In the data rows, 128 means zero.
Every row has a hidden score. In each pair, how much higher is the second row's than the first's? 10 means about the same, 20 much higher and 0 much lower. The score is a weighted sum of the row's numbers plus the product of two more (or one squared), each taken from its middle value.
[179 187  53  63  83 112 192 135  65 109 115 140 199 160  65  74]
[136 200  41  56  57 110 128 136  93 118 100 137 139 188  66  54] ~ 15
[100  81  97 200 135 156 130 138 180  94 149 116 113  94 151 162]
[127 164 119  96 106 121 129 129 131 132 118 151 134 169 122  89] ~ 6
[130 155 117  96 107 120 163 117 106  98  94 148 157 137 114  80]
[115 131 137 113 130 124 128 122 131 170 139 136 131 149 128 145] ~ 10
[121 142 130 116 125 120 111 140 130 105 105 143 112 118 144 129]
[123 151 126 106 118 118 153 123 131 115 117 114 148 141 132  97] ~ 12
[128  94 126 178 123 157 106 140 159 100 159 109 113  86 151 172]
[140 160 114  87 106 117 180 121 111  87 116 140 161 131 124  86] ~ 12
[198 198  25  58  61 115 165 105  93 140 124 146 200 157  58  85]
[107 127 133 113 148 117 139 120 148 173 105 152 125 120 148 153] ~ 13
[116 119 143 138 125 129 120 114 138 135 156 135 115 104 149 149]
[137 111 154 134 129 139  94 120 129 155 153 124 102 123 139 137] ~ 11
[121 149 126 110 119 118 108  96 133 169 151 147 106 148 113 131]
[122 107 132 170 169 143 110 148 148  73  83 108 113 104 152 146] ~ 9
[130  85 163 138 134 147 102 140 127 152 150 120 111 111 152 151]
[119 119 142 140 100 147 114 125 133 128 193 102 113 132 138 118] ~ 14
[188  93 170 195 205 160 107  65 154 173 158 143  98 109 145 135]
[144  71 149 143 184 127 126   0 168 202 200 153  97 151 140 133] ~ 1
[119 141 135 113 127 117 120 111 122 164 126 158 122 133 124 140]
[ 98 108 169 119 148 140 164 185  71 156 102 101 145 158 104 140] ~ 10
[114 126 146 122 131 117 127 127 120 151 140 152 131 157 114 120]
[140 162 120 100 108 111 202 146 131 127 114 112 177 146 135 115] ~ 12
[131 166 120  78 105 118 132 115 144 107 129 142 128 131 142  94]
[119 123 134 131 130 130 116 129 143 132 144 124 114 105 150 150] ~ 10
[142 164 102  86  98 116 191 143  68  66  82 138 165 140 101  78]
[134  79 123 155 138 124 103 124 159 147 152 144 115  91 152 162] ~ 12
[132 107 136 143 121 156  97 128 147 135 162 103 109 109 150 146]
[135  82 161 146 169 130 100 136 130 145 121 138 108 116 145 143] ~ 8
[ 66 104  83 163 112 146 184 142 209 102 172 112  90  76 137 188]
[131 199  49  62  56  97 123 141  74 118  92 124 133 218  14  30] ~ 2
[121 116 138 130 123 129 111 102 149 160 160 139 112 112 153 147]
[116 124 145 122 122 133 126 156 107 137 157 107 126 162 114 116] ~ 10
[144 118 166 132 150 134  63 171  82 130  99 117  95 128 129 136]
[123 169  94  67  92  92 116 114 100  92 112  98 116 126 118  93] ~ 11
[107 121 122 128 142 126 126  96 162 162 143 140 123 117 156 142]
[118 144 128 111 123 119 156 152 130 150  95 145 154 163 130 126] ~ 9
[112 142 128 116 124 121 200 134 145 120 120 139 109  96 151 158]
[ 69  83  89 169 127 167 150 127 182 132 158 111 116 101 153 152] ~ 15
[150 167  86  99  75 122 183 123  68 153  59 152 228 176  25 108]
[106 108 165 132 154 132 137 154  96 140 105 124 145 189  84 100] ~ 6
[109 129 137 118 126 128 150 146 123 153 135 116 140 145 131 134]
[152 201  77  74  87 102 179 215  59  94  95 109 162 185  89  90] ~ 6
[137 161 111  88  93 109 153 106 121 120  97 125 155 136 121  89]
[128 154 121 107 113 120 159 121 125 146 119 157 145 128 133 131] ~ 9
[115 133 142 118 135 121 131 148 104 140  96 138 137 185  91 100]
[161 103 137 158 153 161  79 106 150 139 138 115 111  98 152 156] ~ 12
[139 178  91  83  84 102 129 104 120 152 126 130 154 175  76  84]
[124 152 120 102 114 118 169 141  73  59  94 126 144 132 112  84] ~ 11
[138 114 151 113 145 141  84 139 119 178 120 109  94 140 128 154]
[119 146 131 120 122 121 127  97 127 145 134 121 146 158  97  79] ~ 10
[114 140 127 128 132 125 150 113 156  84 105 115 133 119 153 103]
[120 149 127 109 118 119 144 107 127 106 108 160 144 131 129  90] ~ 9
[108 118 142 137 141 139 139 140 131 124 123 108 127 130 140 125]
[176 189  56  62 100 101 189 138  70 108 138 122 208 174  56  60] ~ 10
[136 103 162 150 170 152  93 129 121 129 108 110 100 136 130 116]
[140 100 133 157 110 157  94 122 151 131 172 113 103 125 149 127] ~ 11
[115 122 142 117 146 121 128 161 113 155  87 142 127 167 118 133]
[117 139 130 118 123 122 134 141 146 115 140 123 119 116 148 137] ~ 9
[125 169 108  80  97 110 121 118 122 116 121 129 121 141 123  89]
[119 146 128 112 119 119 148 133 128 129 136 143 126 118 143 134] ~ 10
[123 119 149 140 150 137 105 155 110 103  93 104 110 133 131 114]
[133 108 139 154 158 150 101 107 148 138 131 124 113  93 152 161] ~ 11
[124  56 177 176 146 184 108 123 132 142 150 115 113 108 147 146]
[118 141 131 116 128 125 109  58 158 183 166 148 148 165 118  80] ~ 8
[126 155 123 106 112 118 173 165 121 150  84 129 162 161 126 131]
[233 231  24  41  56  60 209 162  73 112 107  96 244 202  54  57] ~ 6
[100 105 128 154 146 142 138 134 156 119 130 118 123 117 151 133]
[155 116 165 168 134 134  75 106 122 114 149 131  96 113 138 123] ~ 14
[120  69 158 179 144 173 112 142 134 122 147 108 113  94 153 159]
[ 87 118 148 137 147 148 190 158 112 108 100  83 154 137 132 118] ~ 11
[104 106 137 144 152 143 130 132 146 133 125 121 125 127 147 128]
[117 144 128 114 124 121 175 128 143 127 114 125 135 115 148 136] ~ 11
[122 149 124 108 117 120 159 196  10 143  89 155 155 193  36 118]
[147 113 134 142 141 141  90  98 151 150 147 130 104 110 150 143] ~ 15
[136 101 129 139 148 127 105  88 157 166 150 145 108 109 153 148]
[121 147 128 111 121 119 180 130 130 133 112 152 130 111 146 144] ~ 9
[113 120 149 132 149 126 128 155 108 119  89 129 128 159 117 104]
[121 132 148 138 128 137 110 108 114 115 144 109 115 123 125 109] ~ 15
[116 140 143 118 131 129 147 149  56 119  80  84 150 168  62  88]
[171  78 134 162 155 157  92  99 156 158 149 132 119  89 154 164] ~ 10
[ 79 107 136 148 141 129 137  94 151 157 153 140 134 120 149 132]
[114 130 131 131 133 135 115  70 155 172 159 141 127 135 146 103] ~ 12
[144 127 143 139 144 131  87  91 141 144 139 134  67 141 128  83]
[105 113 135 149 157 104 128 115 149 133 125 164 111  93 153 163] ~ 6
[129 126 157 145 131 138  98 106 116 120 149 117 103 123 126 110]
[124 138 137 116 127 126  98 126 110 145 129 107  98 158 103 112] ~ 5
[114 111 139 148 144 121 120 119 145 131 135 158 116 115 149 136]
[122 150 126 109 118 119 159 139 130 135 125 128 158 157 130 111] ~ 11
[ 96 111 129 150 164 111 130 101 154 146 128 152 100  76 153 182]
[125 155 115 100 109 118 133 109 102 128 109 142 136 138  99  96] ~ 8
[134  96 196 127 190 139  98 134  90 161  91 127 107 123 125 146]
[123 115 173 121 163 126 109 147  76 157  82 136 112 129 120 145] ~ 8
[121  76  98 194 153  99 110 210 196  39 113 179 114  55 139 211]
[137 176  97  66 104 110 149 144  97  72 129 128 141 144 115  72] ~ 4
[133 162 119 106 105 115 179 174 114 149  83 120 166 167 120 129]
[137 160 109  92 101 120 172 122  92 102  94 153 164 138 104  85] ~ 9
[114 118 181 129 163 156 119 100 110 161 125 113 126 155  77 115]
[132 106 148 112 155 152  98 137 131 176 116 103 106 129 141 155] ~ 7
[109 124 130 136 130 131 139 138 149 110 137 119 121 114 150 137]
[120 143 135 118 133 121 113  70 152 175 156 146 117 149 124 108] ~ 11
[114 135 147 120 150 118 121  88 127 164 116 148 133 143  96 117]
[134 172  98  89  88 106 120  86 134 162 138 136 148 178  78  80] ~ 11
[143 113 172 146 198 131 106  71 148 170 145 144  99 121 129 127]
[121 147 127 112 120 119 134  96 127 134 114 149 138 130 123  97] ~ 5
[144 164 103  85  96 120 177 127  88  96  94 147 167 140 103  84]
[124 106 152 136 131 123 108 105 137 136 156 144 110 138 132 127] ~ 10
[135 180  88  82  84 101 123  92 131 158 138 134 146 172  83  84]
[136 157 118  91 108 116 186 123 112  84 112 139 169 134 123  78] ~ 13
[100 109 129 152 143 140 140 134 153 114 133 118 123 116 152 134]
[ 93  92 145 127 148 144 131 114 144 169 144 129 142 161 137 136] ~ 10
[110 131 136 125 132 128 149 143 130 118 119 113 138 137 138 115]
[154  68 136 160 137 142  94 119 152 151 154 135 116  87 153 164] ~ 11
[122 117 133 140 133 133 111 109 150 142 148 132 113 114 153 161]
[133 157 114  96 103 122 176 121  98 102  83 158 160 131 116  95] ~ 9
[150 167 101  82  90 117 195 130  91  91  86 140 174 138 108  85]
[120 141 129 120 128 121 119 155 129  81  73 121 116 129 141 110] ~ 9
[132 108 167 136 201 140  98 124 115 146  67 122 106 122 134 139]
[132 130 145 112 129 129  76 127 113 174 139 119  67 164 102 147] ~ 13
[120 132 150 116 130 121 113 170  52 138 111 133 115 164  79 121]
[126 156 110 105 107 114 147 172  11 119  46  98 159 209   9  71] ~ 11
[121 147 126 110 121 120 110 109 140 146 136 144 111 151 133 104]
[114 126 129 132 136 124 133 141 151 114 120 137 113  96 152 156] ~ 11
[115 129 126 140 130 143 115  78 159 158 157 132 118 119 155 121]
[218 211  11  76  37  94 222 157  37 138  73 120 255 205   8  89] ~ 11
[115 125 167 130 151 149 116  85 132 166 141 126 131 164  74  95]
[114 131 138 125 125 123 133 135 126 122 145 133 115 105 149 147] ~ 3
[133 116 167 128 182 131  95 125 104 149  74 130 102 128 123 135]
[156 180  95  95 131  99 205 183  79 132 199  90 164 150 109 127] ~ 18
[ 95 122 109 136 120 131 154 115 183 132 162 128  73  57 133 203]
[133 169  98 103  97 123 165 196  37 138  65 161 149 169  78 123] ~ 1
[139 170  89 102  82 111 167 152  32 158  57 121 230 232   9 104]
[134 167 101  93  95 110 141 119 104 139 112 126 157 169  79  88] ~ 8
[142  93 144 177 143 148  97 109 146 132 147 128 118  86 155 173]
[146 116 160 173 149 135  88 101 129 114 138 131 100 117 138 114] ~ 14
[139 105 145 155 163 146  96 119 143 137 126 125 111 101 150 152]
[121 150 125 108 118 119 109 111 136 148 154 150 114  99 150 154] ~ 9
[121 139 124 118 123 122 110  42 153 193 169 151 114 126 160 133]
[121 148 126 109 119 120 156 193  11  45  48  94 143 169  60  55] ~ 9
[145  61 150 149 198 134 128   0 169 209 215 157 104 128 145 141]
[129 151 139 116 122 127  88 111 132 167 155 129  83 150 124 137] ~ 7
[115 119 142 121 148 124 126 148 127 153 105 138 127 163 128 128]
[155 191  74  52  96 107 162 142  87  87 130 126 161 162  92  57] ~ 10
[129 115 151 143 152 139  98 144 117 112 104 108 106 132 134 117]
[136 168 123  67 101 113 141 121 148  74 126 139 128 120 149 101] ~ 10
[122 132 147 117 129 122 104 142  84 149 127 139 104 157  93 126]
[136 164 116 106 116 110 202 195  89 149 136  90 157 149 123 140] ~ 11
[109 113 137 147 150 107 125 117 147 131 127 163 113 102 145 150]
[114 135 127 140 135 131 133 109 159  90 122 120 114 103 152 145] ~ 11
[119 142 129 113 125 118 136 131 144 152 115 152 138 155 141 123]
[242 230  15  51  45  64 215 156  70 125 102 100 255 207  40  70] ~ 8
[113 128 141 119 135 127 127 132 124 149 120 124 126 143 130 129]
[115  84 144 180 138 160 120 162 139  91 143  99 111  81 156 177] ~ 11
[130 194  57  69  60 104 121 138  79 126  90 128 132 205  30  52]
[118 125 139 134 148 129 116 121 134 127 112 129 115 119 144 131] ~ 4
[137 159 109  92 102 120 179 125  88  95  87 150 165 137 104  84]
[110 106 146 163 100 196 127 131 135 107 190  52 117 109 147 138] ~ 19
[122 143 135 113 121 121 104 169  67 141 139 132 106 164  90 121]
[145 172  79 106  78 111 164 134  59 168  75 131 255 231  10 121] ~ 16
[126 153 121 103 112 121 160 118 100 104  87 161 151 132 115  95]
[136 164 127  66 102 116 154 120 156  45 118 133 116 103 152 142] ~ 10
[120 148 127 109 120 120 130 127 125 170 140 137 134 160 118 143]
[169  83 146 179 168 143  64 150 140 104 117 124 115  95 153 161] ~ 8
[137  33 204 198 154 182  93 234  77  67 126  77 108 128 137 131]
[126 123 158 162 138 141 103 117 110  85 134  92 109 113 137 118] ~ 8
[120 147 127 110 120 119 166 157 126 150  88 136 155 158 131 130]
[117 139 134 116 124 117 141 147 106 133 122 156 130 141 123 124] ~ 7
[101 117 126 138 133 126 140 128 158 133 142 138 112  96 152 158]
[113 129 160 124 144 140 135 128  78 138  97  93 141 162  69 101] ~ 12
[119 142 135 111 126 119 135 169  54 148  70 148 127 149  97 135]
[114 127 162 121 149 127 135 163  46 168  62 115 143 201  25 139] ~ 12
[118 143 131 113 119 121 128 143 113 128  94 129 127 155 118 105]
[115 141 134 114 120 124 180 170 107 124 152 102 160 157 122 114] ~ 13
[115 139 135 127 137 117 126  88 141 138 128 148 131 124 137 102]
[117 108 152 140 127 131 113 100 140 155 158 139 117 139 132 120] ~ 11
[120 116 130 146 131 134 112 156 151  94 137 116 114  86 153 170]
[114 137 130 124 130 125 140 144 139  95 106 120 127 130 144 114] ~ 10
[233 226   0  40  65  77 152  99 114 152 145 131 246 197  29  58]
[115 103 127 143 138 122 117 118 156 147 146 145 114  99 152 156] ~ 13
[138 161 112  88 104 121 173 123 107  93 111 149 150 128 124  97]
[116 101 147 169 198 139 118 130 138 107  75 124 116 118 146 127] ~ 8
[161  85 126 154 151 143 102  82 158 177 156 140 116  90 152 161]
[113 137 122 131 121 132 129  99 170 122 155 113 119 106 156 136] ~ 9
[123 139 140 114 125 119 106 117 112 161 140 145 104 154 100 128]
[129 103 161 135 154 119  97 165 103 132 103 146 109 121 137 142] ~ 8
[120 123 129 145 132 136 114 135 154  96 136 112 112 104 152 144]
[169 197  57  48  89 106 173 143  77  95 126 129 182 169  74  55] ~ 9
[120 147 129 110 121 120 147 142 131 118 102 147 144 154 131  99]
[118 139 130 119 123 123 130 137 144 119 144 124 116 112 149 140] ~ 11
[113 131 129 129 125 123 165 208 148  43 133 127 120 111 151 138]
[143 110 143 156 139 141  68 163 132  84 128 109 115  90 154 166] ~ 9
[123 139 133 114 123 124  99 159 121 147 137  97 105 144 133 134]
[124 152 122 109 117 119 197 167  63 141 110 139 198 181  70 115] ~ 9
[118 125 131 126 126 123 119 106 152 153 156 142 115 104 151 152]
[120 142 131 117 121 122 133 168 121  77 147 100 119 123 142 123] ~ 10
[103 125 128 119 146 126 163 147 156 153  89 132 140 134 151 141]
[129 161 113 102 102 125 126  94 136 165 130 158 152 169 101 110] ~ 7
[143 168 117  75 105 102 205 174 117  25 105  75 165 147 133  62]
[150  66 147 157 140 149  94 122 147 152 153 130 112  98 152 155] ~ 3
[160  77 127 171 169 135  94 104 156 150 141 139 122  81 151 172]
[128 154 122 107 116 116 202 176 103 157 128  98 153 138 132 144] ~ 10
[136 116 145 136 128 128 101  91 145 162 159 143 117  88 157 164]
[116 134 141 118 129 117 135 141 109 143 127 161 132 150 115 124] ~ 8
[113  86 146 165 155 169 117 123 144 134 138 109 113  93 155 160]
[136 158 120 102 117 114 226 168 116 116 144 106 188 155 128 110] ~ 14
[124 163 110  92 101 111 103  97 131 149 134 131 122 155 104  86]
[115 142 118 116 122 122 115  65 156 174 163 146 112  97 152 156] ~ 11
[124 153 121 102 111 119 137 104 113 130 108 148 140 136 109  95]
[165  77 124 167 162 155  94 101 157 155 146 132 119  89 151 165] ~ 12
[123 100 144 150 131 111 107 142 137 124 150 156 110 138 141 115]
[125 160 115  98 105 112 117  94 131 149 133 132 124 155 111  85] ~ 12
